A single turn carries every row of the set below to another of its rows. Some are shown first; where does it send the rows asked next?
Fosu: -25, 9, -7, -5, -23, 7, 25, 11, 13, 6, 16, -8, -14, 9, -40, 5
Dalu: -15, -21, -6, -29, -11, -9, 23, 1, 9, 2, -16, -24, -26, -21, -14, -25
Nidu: -4, -4, 5, -20, -26, -7, -22, 11, 1, 19, -2, -43, -37, -12, -42, 7
kose: 2, -5, -3, 7, -9, 0, 5, 15, 7, 9, 2, -11, -22, 13, -45, -2
bibag: -25, -1, 27, -10, -38, -5, 1, 40, 9, -7, -16, -20, -38, -2, -31, 5
Mulu: -24, -7, 18, -10, -42, -1, -9, 32, 9, -5, -12, -30, -28, -25, -14, 6
tifib: -32, -11, 32, 2, -41, 4, -3, 17, 21, 4, -7, -30, -34, -13, -29, 2
Nasu: -28, -22, -15, -14, -35, 0, 5, 20, -5, -5, 7, -5, -41, 11, -21, 7
Tanak: -20, -20, -21, -8, -36, -13, 8, 19, -10, 1, 6, 5, -30, 0, -30, 2
kodi: -21, -8, 0, -30, -23, -9, -18, 18, 5, 23, -4, -44, -31, -21, -31, -2
Bivu: -11, 20, 21, -6, -26, 5, 26, 0, 5, 0, -20, -19, -32, 9, -11, 1
nubo: -18, 3, -2, -1, -15, 9, 1, 8, 10, 1, -4, -12, 1, 15, -41, 5
Fuvif: -17, 26, 24, -12, -25, 7, 11, 15, 5, -4, -20, -11, -28, 5, -17, 9
vadop: -13, -2, 9, -25, -33, -21, -22, 10, 8, 14, -6, -39, -33, -21, -35, 12
Gara: 2, -24, 11, -20, -44, -28, -5, 6, -3, 10, -25, -12, -31, -14, -39, -7
nuvi: -23, -12, 34, -2, -34, 17, 1, 22, 12, -4, -11, -24, -32, 6, -19, -4
Tup: -13, -3, 8, -25, -23, -13, -25, 17, 0, 15, -9, -42, -34, -5, -35, 9
vem: -6, -17, -14, -25, -13, -10, 8, -8, 3, 13, 5, -25, -26, -1, -9, -27
nibaf: -12, 4, 6, -27, -45, -5, 18, -10, 27, 10, 2, -28, -18, -18, -25, -30
kegu: -16, -18, -13, -30, -11, 3, 21, -4, -13, -7, -8, -20, -24, -9, -19, -22
luv: -18, 26, 22, -10, -29, -7, 18, 1, 2, 0, -29, -24, -26, 9, -25, 5
fepi: -24, 20, 21, -14, -31, 4, 25, 8, -5, -6, -20, -12, -22, 7, -17, 8
pilaz: -9, -15, -12, -22, -15, 9, 22, 4, -4, 8, 11, -21, -43, -7, -9, -14
vir: -25, 3, 20, -6, -42, 17, 11, 18, 17, -2, -11, -19, -29, -31, -32, 9
vut: -5, -8, 1, -28, -49, -13, 26, -3, 18, 12, 2, -26, -18, -13, -17, -30
nadi: -16, 1, 8, -36, -56, -14, -7, -11, -5, 12, -25, -28, -31, -16, -30, -5
Zuro: -4, 2, 3, -23, -43, -3, 22, -3, 30, 6, -1, -18, -23, -23, -24, -30
beze: -17, -1, -3, -22, -20, -13, -14, 19, 2, 20, -3, -36, -38, -20, -46, 12
zuk: -15, -19, 8, -32, -51, -18, 11, -7, 4, 21, -25, -17, -40, -10, -46, -10
sakaz: -12, -7, -8, -21, -13, 2, 28, -14, -13, 11, -7, -28, -19, 0, -19, -22
gigak: -1, -4, 9, -21, -58, -22, 2, -14, -3, 26, -12, -19, -25, -4, -34, -12
detav: -25, -22, -21, -13, -34, -12, 9, 21, -2, 5, 10, 1, -36, 7, -30, -8
Goti: -7, -14, -7, -22, -31, 15, 24, -16, -11, 4, -3, -25, -18, -16, -12, -10
sifer: -16, -28, 1, -27, -53, -23, 2, -5, -4, 12, -27, -24, -38, -9, -26, -2
Kori: -19, 1, -1, -7, -7, 15, 1, 22, 12, 8, 8, -13, -15, 7, -46, 0
feguk: -19, -23, -19, -11, -45, -7, -4, 11, -13, 3, 11, -5, -32, 8, -27, 2
razom: -7, 0, 15, -29, -45, -8, 20, 5, 22, 1, -4, -16, -10, -21, -21, -31
tomul: -17, -5, 7, -22, -45, -11, -3, -16, 7, 16, -22, -24, -45, -10, -53, 4
kuzir: -29, -2, 31, -9, -49, -1, 0, 16, 25, -11, -11, -15, -29, -16, -37, 2
pep: -11, 1, 9, -27, -46, -9, 20, -6, 20, 6, 7, -9, -11, -6, -31, -33
diba: -20, -10, -23, -9, -33, -1, 13, 18, -14, 5, 13, -2, -34, 11, -31, -6
loba: -12, 15, 27, -11, -31, 6, 22, 8, -7, -1, -21, -18, -20, 5, -11, 8
Tada: -8, 20, -2, -7, -21, -4, 15, 15, 11, -3, -3, -4, -15, 6, -51, 8
kulo: -23, -6, -9, -7, -28, 0, 11, 7, -6, 5, 6, -8, 5, 7, -48, 1

Dalu moves to kulo
razom moves to feguk
zuk moves to kegu
Where do these go?
Tanak moves to loba
Fuvif moves to vadop
kodi moves to pep
Tup moves to nibaf
Tada moves to Mulu
vir moves to Gara
sifer moves to sakaz
bibag moves to nadi

A single turn carries every row of the set below to another of its rows. Some are shown first; where does it send the rows asked next?
degem: -11, 10, 6, -8, 10, 5, 1, 17, 15, 0, -5, 5, 16, -7, 25, -13, -11
Vas: 7, -17, 8, 0, -11, 0, 7, -5, 9, -12, 5, 4, -8, -21, 10, 25, 10
Tomu: 8, 13, -15, 15, -25, 0, -5, -18, -6, 0, 3, 18, -17, 14, 8, -4, -19
Mase: -8, 10, 7, -6, 22, -8, -2, 19, 22, -1, -8, 7, 13, -9, 8, -16, -6
zaviz: 7, 10, -28, 3, -18, -3, -7, -13, -19, -9, 8, -8, -10, 21, 10, -16, -5
kegog: 2, 30, -1, 0, 28, -9, -6, 14, 12, -11, 1, 10, -2, -1, 17, -9, -5
Ruroz: -2, -21, 15, 9, -10, -6, 9, -14, 11, 13, 0, 10, 4, -17, -12, 8, 1
Nibav: 5, -13, -16, 11, -7, 2, -11, -15, -24, 13, -8, 12, 10, 19, -15, -4, -4
teda: -5, 22, 6, -5, 18, -11, -6, 10, 20, 5, -9, 9, 15, 2, 5, -22, -10
fusem: 5, -3, -24, 9, -3, 4, 13, -2, -2, -27, 15, -13, -13, 12, 14, 9, 17
Feluk: 13, -3, -25, 9, -6, 5, -14, -13, -29, -6, -1, 9, -2, 23, 2, 6, -1
sogor: -3, -22, -6, 4, 0, 1, 19, 0, 8, -16, 7, -18, 2, -4, -1, 9, 25
sapid: -4, 14, 4, -4, 28, -6, -2, 21, 19, -10, -1, 8, 2, -7, 18, -8, -2
sapat: 14, -16, -20, 6, 1, 7, -8, -2, -24, -16, 3, 5, -5, 8, 9, 19, 12
san: -6, 1, -18, 19, -9, -6, 12, -19, -3, 12, 1, -4, 5, 23, -20, -19, -2
zut: -9, -20, -5, 9, -4, -4, 20, -12, 9, 10, 1, -11, 14, 4, -22, -10, 14
tima: 14, 3, -11, 5, -19, 4, -2, -9, -1, -21, 9, 10, -19, -1, 22, 17, -1
mudar: 0, -32, -5, 7, 1, 3, -3, -8, -16, 12, -7, 7, 15, 2, -17, 3, 8
besof: -3, 31, 11, 8, 28, -7, 1, 7, 0, 4, 5, 10, 0, -2, 18, -4, -11
zapi: 2, 36, 11, -3, 17, -11, -4, -2, 7, 8, -4, 6, 18, -1, 9, -5, -3
Vupov: 5, -22, 3, -1, 5, -9, 10, -5, -3, -10, 10, -19, -3, -15, -3, 12, 25
Pevak: 6, -34, -6, 3, 6, 6, -2, 0, -15, -6, -4, 3, 6, -4, -4, 19, 17
kar: 1, 34, -2, -2, 20, -11, -8, 8, 12, 0, -6, 12, 7, 5, 9, -17, -8
Rabu: 12, 1, -16, -4, -9, -3, 0, -7, -12, -25, 12, -17, -12, 4, 16, 10, 18
puvun: -10, 16, 6, 4, 23, 3, 4, 19, 6, 1, 4, 7, -1, -7, 27, -8, -16
sim: -4, 24, 8, -13, 7, -5, -4, 5, 15, 5, -10, 3, 27, -5, 16, -12, -5
Bib: 5, 15, -30, 18, -10, 0, 9, -14, -9, -9, 11, -5, -13, 29, 1, -9, 1
Tep: -8, -26, 5, 10, 3, -11, 11, -9, -4, 17, 5, -11, 3, -7, -22, -11, 6
Regof: -6, -7, -14, 12, -12, -7, 2, -14, -12, 17, 3, -5, -1, 15, -14, -29, -11
siki: -1, -6, 1, 15, -19, -5, 3, -20, 0, 22, -4, 19, -2, 3, -14, -10, -15

tima moves to Ruroz
Pevak moves to Nibav
kegog moves to Mase
Where do these go?
Bib moves to sogor
degem moves to zapi
Rabu moves to Tep

